One turn moves every row onto another: examples first, then more rows asked:
kez: [ 17   8  12 -18  32 -10  13  -9 -12   7  21  -1   2  21  38 -11  10 -12
  28  19  -2 -13   1  -3   5   5  12  -2   7  29 -24  -2 -16  20 -25  -3]
goga: [  6  15  -1  11 -11  -6  -1  19  -4  24  14  12   6  -3  -5  19   4  -2
  -7   6  24  16 -21   2  33  -2   2  13 -17   2 -15  13   9  17  -5   8]
kala: [  4   7 -15  16   9  -8 -15   4 -15  14  20  19   9   8  12  19  -7  -2
   8  11  11  14  -4   3  32  -4  -7   8 -44 -12 -14  10   9  -4   3  17]
gepe: [  9   6  23  -1  14  -3   1   6 -14  21  14   8  -9  -2  -5  20   7  -6
  -2  23  18  25 -27  -1  26 -10   4  19 -25 -13 -17  15   4  18  -3   4]
Gebap: [-14  -3  10  21 -18 -27  10  -9   0   2  21  15 -10   8  18  -7  17 -13
  -4  18   6   6  14  10 -18  -1  18   3 -17  22 -25   0  -6 -18 -16 -14]
Zefuf: [ -1  -2  17   5  22 -10 -10  -7 -16  10  16  16  -8   1   8  19   5  -6
   7  18  12  25 -13  -3  26  -4  -7  21 -42 -23 -10  11   7   9   0  12]
fubuv: [ -2  12  18  -7  29 -13   9 -19 -12   0  11   2   3  13  47 -15  18 -18
  33   8   2  -5  12  -4  17  20   1   0   7  20 -13  -5  -4  24 -28   1]
vik: [ -3  -3   5 -21   1  -3  26 -14  13   5 -23  17 -20 -18  -2   5  -2  -3
  12  22  25  19  13  -2  13  -5  -3  -1 -16 -11 -14  17  -7   2  29  13]
moza: [ 20   4 -23  16  -5  -6  34 -11   4 -12  18  21  -1  23  14   3  -2 -16
 -19  37  -1  -4  13  16   9  -2  22  10   5   3 -34  26   9  -1   8 -10]
navat: [ -5   5   0  -6  30  -9  21 -25  20  -2  21  13 -19   3  24  15  -5 -20
  13   8   0 -24   1  10  27  -9 -32   1 -12  20   1 -10  -5  14   0  16]
nipa: [ -3  10  11   5  19  -4   8 -13   3   5  11   2   2   1  46   2  30 -43
   7  25  -5  -8  12   9  25  19  -7 -18   9  23   6   2  22  20  -2  15]
Pelik: [  3  11   7  10 -15 -15 -10  14  -5   3  15   1  -2   3  -4  22   9  14
  -9  18  23  25 -10   5  21  -4  11  17 -21   0 -11  -3  19   5  -8   4]
gelu: [ -1  19   9  -8  23   6  30  -8  13  12  15  -2 -13  -3   9  11   1 -22
  14  15  12 -23 -12   9  27 -18 -22 -11  10  32 -12  -7  -6  16  -2   7]
vato: [ 22  -6 -10  -7  -7  -4  15  11 -13  13 -16  22 -19  -3 -11  16 -19  -9
  11   3  19  18  19   7  15   9   8 -16 -21  14 -14   8  -7 -11  18  10]
gukur: [  8  13  15  25 -15  -1  15   2 -21  -1   0  11 -27  16  10  -6  13 -12
   6  31  11  25  11  14   4   4  20  -4 -12   7 -22 -12   7 -34  -7 -16]
zug: [ 22   4  -2 -21  33  10  13  -4 -19   1  15 -16  17  10  17   1  -3 -23
  26  -3   6 -11   3 -13  22   0  -5  -1   0  13 -14   5  -3  33 -12  11]
Fuf: [ -3 -12   8  15  11 -10  24 -25  -1 -25  13  22  -4  10  13   5  17 -11
  -7  29   4  12  19   5  13  20  16  24  13 -14 -18  33  19  19  10  -9]
Tetof: [ 17  13  13 -36  17  -9  26 -13   2  10  -7 -11 -16   2  20  -1 -10 -25
  23   8   3  -5   4  -2  22   0   2  -5  -5  27  -9  -7 -14  32 -23   5]
lero: [ 27   7  -3 -14  24  15  27 -22  -6  -2   6  -1  -2  18  41 -18   2 -38
  29  17 -15 -11  17  -5  21  15   5  -7   8   9  -9  10  -4  20  -9   1]
kedo: [ -4   7  14  18 -25 -16  13  -8   3  -5   6  17 -29  10  17  -8  17  -1
  -1  27  10  20  11  11  -6   0  13   7 -20   7 -15 -14   0 -29  -8 -12]
roto: [  3   7 -11  -2 -25  -2  16  -7  13 -10 -21   7 -17  -6   0   8  -5  -2
   4  22  19  24  27   8  23   3   5  -3 -18  -8  -2   2  17 -11  21  10]
simo: [ -9 -13  34   9  -8 -10  12 -17  -1   5  14   4 -21   0   8 -10  22 -20
   4  31  -1  16   8   4 -19  -3  24   1 -11  10 -20  11  -6 -13  -8 -20]
dinov: [ 10   1 -14  29  -8   2  17  -7 -10 -30  15  25  -2  21  14   3  14   0
  -8  17  12  14  19   6  15  17   6  22   2 -18 -14   8  23  -8  13  -2]
geneb: [  3  -3 -13  31 -10 -10  27 -16  -7 -24  11  27  -1  15  17   1   9 -26
 -14   9   1   7  30  10  15  26  11  14   6  -3 -15  22  22   7   4  -6]
Bavin: [ 20  10 -15  17 -12   4  26   0   2 -20  18  19  -3  22   8   3  11   6
 -16  33  14   7   3   8  11   1  15  21  10  -9 -25  13  15  -5  12  -7]
zep: [ 18   7  11   1  34  13  28  -1 -16   5  13   4 -19   7   1  20  -6 -35
  14  -1   5 -14  -4  10  35   3 -20 -12  11  30  -5  -7   2  18  -2   6]
zumif: [ 13 -12   7 -16  11   7  23  -4 -14   4 -21  16 -20 -10 -12  10  -7 -12
  18  15  22  23  19  -3  11   3   1  -9 -16  -9 -14  17  -5  -5  31  10]
gimo: [-13  -2  33  19   4  -1  11 -22 -16   4   5   2 -17   3  15 -12  19 -29
  17  40  -2  22  15   7  -2  -1  21  -7 -13  -1 -23  12   5 -21  -6 -19]
tari: [ 26 -10   1 -12  25  -4   7   0   2   8  31   3  -1  14  33  10  19 -32
  -1  28 -14 -21   1   9  -4   2   5 -18   2  36  -4   3   0  10   3  12]
pude: [ 15 -12   0   8  20  -2  26 -18  -8 -19  20  19  -3  20   8   8   7  -9
  -7  44  -1   7  12   9   7   6  25  17  10 -10 -30  35  11   9  14 -12]
bemik: [ -6  15 -12  -6 -16 -14  19  -8  17  13 -25  23 -17 -13   9   7 -12  -5
  11  18  23  16  18  10  30   1  -3 -10 -24   2 -12   8   0  -5  16  14]
zan: [ 13   7  -1  -6  39  -4  12 -11  -8   4  11   5   0  14  45   7  14 -34
  14  43  -8 -15  16  16  18   7   1 -30   5  28 -10   2  11   3   7  15]
liv: [ 26  -5 -13  -8 -20   4  17   7  -2  -6 -13   5 -18   2 -12  14 -12  -1
   1  21  15  21  22   7  11   0  15  -8 -17   2  -8   3   7 -16  23   6]
kepu: [ 21  -2   1 -21   8   2  27 -21  14  -4  12   2  -5  11  38 -18   9 -29
  17   3 -12 -15  12  -8   7  16   4   4  10  17  -2   9 -12  31 -11   1]
fut: [  5  12  -2  16   1  -9 -16   6 -20  -1  15   4   2  13   6  21   1   9
   4  28  16  26   0   8  27  -6   7   9 -34 -11 -14  -4  22 -11  -2   8]
Molu: [  2  11  -4 -23  25  -2  11 -20   7  -2  14 -12  17   3  31  -4   2 -15
  25   1   8 -14   5 -13  24  -4 -14   8  -7   6  -8   4  -4  36 -13  16]
bavuv: [ -8  17  12  34  -5  -8  16  -6 -26   7   5   7  -6  12  17  -9  13 -29
   8  32   8  15  16  16   8   1  21 -13  -7  15 -35   3  10 -24 -14 -18]
Bila: [  6  -7  13 -11  14 -18  13  -3   9   1  15   8  -6  -1  33   9  29 -28
  -3  13   0 -14  12   8   1  22   0 -14  17  42   5  -1   5  25   0  13]
Boti: [ 13   4   8 -27  30  -9  15 -22 -11   1  -5  -5 -13   8  30  -1 -13 -30
  35   2  -4  -2  20  -3  23   8  -6  -8 -22  17  -3  -9 -10  20 -19  12]
fop: [ -1  -6   7   5  37   4  13 -14 -13  -4  21   9 -12   4  14  14  -1 -29
  26 -11   3 -16  12   4  20   3 -32 -11  -9  23   2 -14  -3   3   2  15]

Pelik moves to kedo
gimo moves to zumif
Where do these go?
lero moves to zug
zep moves to tari
Gebap moves to bemik

One turn moves every row onto another: examples first, then more rows asked:
ged: [  7  30   0  21   9   8 -17   2 -13   1  -6 -11  15   9  -3  -9  12   2
  17 -18 -12]
raluk: [ -1  35  -4  21  15  12 -15   2 -12   4   7 -11  14   6   0  -2  13   1
  21 -11  -4]
tet: [ 12  -8  -9  18  17   2   8  -4  13   9   7  -1  28 -19  16  21  13   8
  -6  17   0]
Vob: [-14  -2  19  14  -3   6   1  18  -5   7 -16  23  -1   8 -26  -8  14 -12
 -25   9  -1]
kizom: [ 11  -9   2 -10 -14 -13  -4  20 -16 -16 -13 -22  12  10  -9  -7   9 -19
   1   6  24]
Gaso: [ 11 -14 -25 -14 -16 -15   6   7 -25   6   1  -9 -10  15  -6   7 -11  12
   2  13  10]
puvo: [-13  17   0  -1  -8  -5  17  13  25   0   5  12 -15   8 -15   5 -16  -2
  13 -24  15]
pako: [ -9  15   2  -1 -10  -6  16  12  25  -2  -2  12 -15  10 -16   2 -17  -1
  12 -27  12]
libiz: [  9 -13 -27 -13 -14 -13   7   7 -25   7   6  -9 -11  16  -5   9 -10  11
   5  15  13]
Rur: [ 10 -12 -24 -15 -17 -16   7   8 -25   8   2  -7  -7  11  -3   9 -13  14
   0  14  12]
dulin: [ 26 -16  -4  19   8  -4   4  -4  13   4 -16  -4  26 -10  10  11  12  10
  -9   6 -14]
Kiv: [ 22 -22 -12  26  17   4   4  -8  13  -1 -11 -10  14  12   0  11  21  -1
   7   4 -15]
labu: [-20   4  19  12  -1   7   2  19  -5  11  -6  26   2  -4 -20  -2  12  -9
 -28  15   7]
turul: [-26   3  13  15   6  12   3  18  -5  10   4  23  -4   6 -24   0  16 -15
 -18  16  10]
gofat: [  7  -3   4 -14 -15 -15  -3  22 -16 -12  -7 -18  19  -5  -2  -3   4 -14
  -5  11  30]
vaz: [ -3   3   5  15  16  12   0 -10  29   2  12  12   3  13   4  37  -9   0
  -3  20  -4]
suli: [  9 -14 -17  25  25   9   8  -7  13   5  11  -9  15   3   7  21  21  -3
  11  15   0]
Mek: [ -8  17   3  -3 -12  -8  16  13  24  -1  -2  13 -12   4 -13   2 -19   1
   8 -27  12]
ganef: [  8  34   4  17   5   5 -17   4 -13   4  -7  -7  22  -5   4  -7   7   8
   8 -16 -10]
koso: [  4  -6   5  20  14  11  -2 -11  30  -4  -2   8  -3  29  -6  28  -5  -3
   2  11 -14]
giv: [  0  39   1  17  11   9 -15   4 -13   7   7  -7  22  -8   6  -1   8   7
  12 -10  -2]
rem: [  2  -7  -4  -8  -6  -6  -2  19 -16 -15   1 -24   8  14 -10  -2  12 -24
  10  12  32]
rikof: [ -2  -1  -2 -12  -7  -8  -1  20 -16 -11   8 -20  15  -1  -2   3   7 -19
   3  17  38]
Lavu: [ 13  -6  13  15   4   3  -4  -9  30  -4 -16  12   5  18  -1  24 -11   5
 -11   7 -20]
dumo: [  5   3  13  11   6   4  -2  -7  29   2  -1  16  11   2   7  32 -14   9
 -16  16 -11]
Sen: [-12  19   2  -3 -10  -6  17  13  25   0   4  14 -12   2 -12   5 -19   1
   9 -24  16]
tenif: [-20  -3  13  18   4  11   1  17  -5   6  -8  20  -8  16 -29  -5  18 -18
 -16  10   3]
Vetum: [  8 -11 -26 -15 -14 -14   7   8 -25   8   7  -7  -8  11  -3  11 -12  12
   2  16  14]

raluk moves to ged
Vetum moves to libiz
Where do these go?
rem moves to kizom
dulin moves to tet
Lavu moves to dumo
puvo moves to pako
turul moves to tenif

One turn moves every row onto another: examples first, then more rows asked:
bokub: [ -1  -8  -4  -3 -26   3  -4   7 -21   6   1  -3   8   6   4 -12  23 -14]
suz: [-10  -3  16 -14 -33  -1   0  -4   8   4   2  11   8   1  -2  29   1   8]
folin: [  5  12   1 -31   4 -15 -19  -2  13 -24   6  -8 -11  23  11 -14 -16 -12]
Nir: [ -2   7  -2   2  23  -4  10  16  22  -5  -9  -4 -32  15  12 -23  -9   6]
kubub: [ 10  -4   0   2 -11  16   5   1  24  16   1  23 -13  -7  16  20 -22   3]
Lezab: [  4   8   3  -3 -29   1  -4   6  18  13  -1  11   1 -14  10  29  -4  10]
megop: [  4 -14  -4  -2 -20  17  34   4  10  -8  25   5 -16   0 -17   4  -7  14]
zugu: [ 17  12   6   0  20  -4  11  24  -7 -23  -5 -12 -27   4  18 -17  -7   4]
kinar: [  1  -4  -5  -5  -7  -7 -13  21 -24  -7 -12   9   5  -2  -1 -17  19   5]
gose: [ 23   6 -17  -1 -20  16  16   8  21  -3  22  12 -17  -5   9  16 -20   1]
Fazu: [ 12  12 -11  -9  12 -12  -7  13  21 -12   1 -16 -25  -1   9 -28 -12   7]
dured: [ -6 -15  16 -16 -18  14   7 -13  12   4   6  25  -2  14   4  24 -18  -4]
vune: [  7  -3 -11   5 -23   4  -5  14 -15  12  -2  -4   3  -4   9 -14  22 -11]
biza: [ -6  24  -1  -2   4 -20  -1  21  19  -7 -11 -19 -19   9  12 -14   9   8]
liren: [  7   0   7  -4 -19  30   1  10  10   9  14  23   1  -6  19  24 -13  -3]
pag: [-19  -4  13 -15  16  -6  12   2  10 -18  -4  -2 -21  36   0 -19  -5  -1]
vin: [ 10   4 -11  -5  -7  -8 -21  23 -20  -6 -13  12   5  -4  10 -12  13  -1]
fogom: [ -1 -12   9   6 -15  31  17  14   7  12  13  16  -6 -14   2  10  -3  13]
sal: [  6  -5  -1 -21 -27  14  16  -7   9 -17  27  15  -4  18  -2  22 -17  -8]
kado: [ 15  16  12 -17  14  -6  -1  14 -11 -32  -2  -5 -16  22  25  -4 -13 -13]
kad: [ -8  -5   7 -21   8 -14   2   0   7 -23   6 -17 -17  17 -12 -31  -3   8]
kufo: [-20  13  11 -13   0 -21   3  11   9 -16  -7 -19 -11  25   0 -14  13   6]
fiv: [ -8  -5  10   1 -28   2  11   6  12  12  -1   5  -1 -15  -8  18   5  23]
seze: [ 20  -2  -5 -13 -23   7 -11  -7  20   7  13   9  -5 -16  10  14 -23   0]
dapi: [ -9 -14  20 -11 -21  29  11   2   0   1  17  21   5   5   0  19  -5   1]
Kom: [ -5   1   1 -23   4  -5  18   8   3 -39  15   2 -17  31 -13 -12  -7   7]
fodum: [  6 -19   1  -3 -19   9  10  -4  14   9  13   0 -11 -22 -13  -3 -10  20]
zed: [  1   1  20 -14  15  -5  16  13 -18 -33  -1 -11 -18  21   3 -16  -2   1]
bop: [ 27  -1   8   2 -19  20  12   5  -4   3  10   6 -10 -13  22  23 -16  -6]
timoz: [  2  -1  -3 -13 -10  -8 -20  16 -25 -11 -11  13  10   6   5  -9  15  -4]
pib: [ -8  27   4 -17  -1 -22 -12  12  15 -15  -8 -13  -9  25  18  -3   4  -7]
tabed: [ 10 -13  23 -12 -24  19  17  -7 -15  -7  14   7  -1   4   8  24 -11  -9]
Ter: [ 15  21 -12 -22   5  -5   0  13  14 -35  12   9 -18  25  13   0 -21  -7]
Fale: [ -1 -19  12 -25 -27   7  -1 -19   7  -3  18   7   3   2 -11  11 -14   1]
mebel: [ -1  14   2 -16  16  -6  -6   6  20 -15  -6   4 -20  33  24  -7 -17 -14]
malon: [ 12  12 -16  -3  12  -3  18  24  15 -25   9  -1 -30   7  -1 -17 -11  15]
Vesup: [ -7 -23  11   2 -11  17  23  -2  14  13   3  16 -13  -4  -8   7 -10  17]
bos: [  0  20   0  -3  22   5  -1  32  11 -16   0  -3 -22  15  22 -22  -3  -1]
sugi: [ -8  17  10 -20  16   3  -7  20   5 -26   3   1 -11  34  20 -13  -4 -13]
ler: [  7   0  -9  -3 -26   3 -12   9 -16   8  -1   0   8   4  15  -6  18 -20]
Keguf: [-16   6  13 -10  20   4  10  24   1 -23   3  -6 -17  26   4 -26   6   4]
Tef: [ 13 -16  16   5 -17  21  29   4 -11   2  10   0 -12 -14   1  11  -5   8]

timoz moves to bokub
megop moves to malon
kado moves to tabed
Where do these go?
bos moves to liren
pib moves to suz
Nir moves to kubub
Fale moves to kad

